One vector is turned by the same rotation once a step. Each row is the vector after some number of steps, and that number follows the row.
The counts run from 0 to 102.
[106 132  88 143 137 121 113  98 125 114 159 139 168 114 141 135 127 139
 124 124 154 107 103 124 119 162 131 182 118 174  92 110 108  95  50 143
 152 143 162 120 142 168 123 127] => 7
[ 93 139 134 166 141 122 119 111  70 115 113 108 100  67 100 113 137  87
 143 157 124 139  95 182 117 137 142 122  85 107 120 123 154 158 148 119
 150 116 138  98 163 171 122 171] => 10
[112 143  67 137 158  99 136 138 109 106 164 147 208 154 122 188 146 105
 158 124 125 113 127 130 159 135 161 139 100  92 106 134 133 150 148 172
 127  83 121 159 150 134 147 145] => 90
[113 119  90 142 160 141 112 177  99 134 148 120 176 125 150 124 123 127
 101 139  78 112 156 170 158 111 120 112 134 105  77 120 117 181 158 106
 142  85  68 118 100 116 133 103] => 31
[ 68 128 125 161 137 104 157 159 123 121 142 116 132 123 130 136 116 164
  94 117 108 102 168 175 134  97 134 146 104  77 134 156  88 123 152 130
 189  91 120 113 104 177  98 147] => 37
[121 168 113 179 159 117 129 107 206 146 135 114 124 120 104 153 130 167
 108 102 139  75 145 135 170 153 142 129 137 181  98 110 167 146 112 112
 144 113 115 120 111 120 153 116] => 99
[ 97 181  94 121 145 164 148 121 110 140 124  87 170 136 147  99 121 122
 140 130 110 145 133 156 148 111  76 117 119  85  70  88 121 199 175 137
 113  97  89 102 108 102 133 124] => 102
[ 88 171 129 128 147 132 117 190 144 123 122  78 137 146 132  95 115 154
 148 110 114 120  97 160 129 140  83 161 160 124 151 166  99 188 162 118
 135 143 133 117 132 124 121 141] => 35
[119 146  97 125 159 122 129 169 206 109 168 110 187 167 157 150 120 176
 121 104 155 102 141 136 137 142 118 168 123 131  81 150 116 157  82 145
 145 122 126 124  97 120  90 100] => 33
[143  68 120 103 136 135 130 106 148 121 143 155 109 133 157 144 144 102
 114 125  83 158 157 160 157  98 115 119 108 175 101  89  93 104  84 145
 126 129 117 173  89 110 107  94] => 58
[115 163  52 145 184 101 138 176 112  91 154 150 187 105 143 156 137 126
 157 138 146  94  97 108 131 126 156 153 127 136  91 150 124 199 130 123
 127 147 110 107 131 136 137 129] => 19
[ 98 167 129 151 118  86 134  93 130 113 136 113 167 114 119 124 139 111
 165 123 161 129  85 131 136 169 138 191 138 163  98 134 115 134  94 110
 126 149 182 121 170 149 132 139] => 8
[ 91  95 130 129 146 126 144 123  84 106 112 132  99 121 126 114 117 113
 133 152  82 151 102 187 144 126  70 123 131 153 163 112  73 123 142 155
 101 148 165 154 145 166  96 152] => 62
[107 166 143 161 117 108 122 112  92 110 120  99 121  93  94 121 159  90
 163 148 149 148  83 153 119 148 146 177 125 139 138 137 139 158 130  94
 129 146 169 115 181 145 130 151] => 9
[112 143  75 178 156 127 135  97 177 127 124 124 125  68 109 145 112 153
  99  96 137  99 154 150 165 135 156 109 128 148  89 110 171 144 130 119
 177  89  74 112  98 122 147 130] => 98
[ 93  79  92 136 122 147 113 126  35 101 142 161 156  98 126 124 117  79
 118 106 121 131 103 161 138 123 113 110 144 132 109 103 121 175  93 178
 136 123 137 137 146 156 151 157] => 77
[ 79 170 133 142  90 110 137  86 156 155 124  90 167 118 106 117 132 158
 127  90 169 103 142 151 142 165 136 170 113 110 107 135 119 121  93 134
 155 103 173  91 145 153 147 146] => 94
[131 168 102 115 143 132 116 107 145 105 140 154 156 113  95 146 131 110
 153 115 169 163  85 156 141 169 148  81 120 163 103 115 163 184 106 139
 125 146  96 106 125  95 142 161] => 86
[104 125 156 132  84 132  77  71 135 111 133 156 111 100 114 123  98 134
 112 121 131 166  95 174 103 176 106 126 150 165 111 106 103  68 104 116
 146 147 158 118 131 153  88 147] => 67
[164 179 120 147 154 118  76 112 158 135 161 148 142 131 107 159 149 137
 138 135 158 151 105 148 122 185 161 115 101 185  84 108 159 161 112  90
 130 128 101 112 138 102 131 127] => 14
[133 166 131 103 127  99 115  85  88 113 143 150 177 177 101 147 126 111
 175 140 121 171 106 154 137 169 126 132 102 142 113 124  91 130 128 166
  70 125 140 153 154 130 139 134] => 75
[ 99 152 132 110 103 125 128 139 156  99 139  97 161 183 140 128 137 139
 155 148  85 161 138 149 129 106  77 190 121 119 129 154  56  95 170 131
 132 112 138 179 134 126  92 118] => 49
[ 99 133 118  94 124 142 135 126 120  95  98 126 104 145 118 107 102 114
 160 157 110 162  81 162 141 141  57 119 181 184 150 121  84 137 132 136
  93 162 140 152 138 135  99 133] => 61
[ 83 149 157 119  93 122 146 121 175 164  99  90 121 121 113  78 124 176
 111 151 104 143 172 202 154 123  93 115 125 129 115 124  93 145 140 105
 147 115 102 111  75 108 105 115] => 42
[117 165  91 142 157 114 130 102  65  96 129 124 165 130 117 152 143  90
 180 150  98 145  97 127 162 127 120 145 111 131  97  94 124 141 173 146
 108 105 123 145 181 147 140 117] => 4
[ 87 165 141 158 108  77  99 130 111 153 134 112 192 135 105 137 144 147
 135 142 119 109 145 157 135 148 145 193  90 116  93 166  83 150 138 108
 146  91 147 103 162 136 143 103] => 23
[106 185 105 121 145 116 136 183 181 104 150 106 178 158 134 123 124 161
 156 109 155 106 113 156 130 144  97 185 156 137 117 174  96 168 123 112
 140 145 130 120 121 114 113 116] => 34
[ 85  70 111 127 100 177 115 165 140  75 138 144 133  96 165 113 134 103
 116 128  94 173 134 165 105  93 104 149 154 111 148 154 116 133 134 136
 198 117 130 137  85 140 100 155] => 51
[115 136 169 146 119 105 133 138 201 118 115 117  97 141 102 131 159 136
 158 136 108 156  92 161 137 125 134 132 154 190 166 151 110  84 141  87
 140 146 166 172 107 117 103 131] => 54
[112 150 123 151 151 131 136 105  79 160 120 114 145 103 107 102 108 144
 111 154 122 123 131 177 169 160  98 117 114 142  66  87 102 205 128 120
 101 130 115  97 139 130 124 112] => 16
[117 136  89 140 141 120 118 154 150 128 135 123 129  69 135 127 100 147
  94 138 155 111 130 162 111 149 163 112 111 138  99 127 131 168  84  86
 200 134  87  70  86 117 125 143] => 26
[101 133  92 141 114  71 146 113 128  96 149 148 165  94 103 163 118 115
 148  96 151 100  93 132 152 157 152 136 148 182 133 161 116  91  75 162
 150 149 173 123 137 154 158 155] => 79
[156 103  98  98 147 129 133 119 188  93 152 158 133 156 135 161 145 103
 143 142 131 187 112 150 137 109 112 130 140 174 122 111 107 112  52 147
 121 172 127 172  95 119  96 106] => 59
[118 173 108 139 167 130 120 172 128 145 130 116 161 153 104 118 118 142
 128 155  99 134 158 161 147 116 137  93 102  91  99 141 114 184 192 118
 130  92  47 110 108 121 106 122] => 30
[123 106 103 135 160 155 117 170 154 119 160 141 170 153 151 139 123 163
  66  97 108  90 179 155 152 116 120 148 132 120  89 127 111 173 103 142
 141 105 104 120  95 116 113 102] => 32
[103 144  68 152 142 132  98 145 115  93 156 129 207 120 122 159 113 107
 148  87 149 128 117 115 146 145 137 149 152 135  88 146 162 151 140 157
 137  90 121 135 142 120 162 126] => 91
[120 100 130 130 116 133 128 106 113 127 125 147 120 113 137 123 138 108
 109 162  61 175 165 164 149  78 110  86 115 162 100  92  84 119 140 129
 150 104  86 158  86 119 115 104] => 57
[123 130  99 178 152  76 133 100 101 148 144 145 131  64 120 170 167 108
 117 151 107 103 138 153 148 122 182 122  87 152  90 102 140 111  97  98
 167 103 101 120 120 156 175 107] => 12
[ 95 164 134 158 136 101  99 127 114 135 143 112 164 151 111 132 106 166
  93 129 131  82 136 156 126 158 123 173  90 113 114 125  94 120 120 114
 146  97 161  89 169 170 106 121] => 22
[112 108  76 159 176 145  93 119  34 109 161 154 166 105 141 149 132  76
 135 133  84 130 110 126 140 123 106 144 143 140  71  87 160 165 145 140
 124 116 119 126 159 148 133 125] => 5
[130 147 161 141 136 130 113 130 159 100  97 116  70 152 102 135 131 131
 152 153  90 189 120 173 127 119 109 107 104 153 172 139 126 106 180 116
 122 124 133 167 108 119  84 155] => 55
[109 130  76 157 141 156  76 133 119  99 165 132 188 103 115 150  90 145
 114  87 147 111 106 138 127 160 106 148 183 148  97 126 170 156 104 138
 142 104 130 103 135 127 145 150] => 92
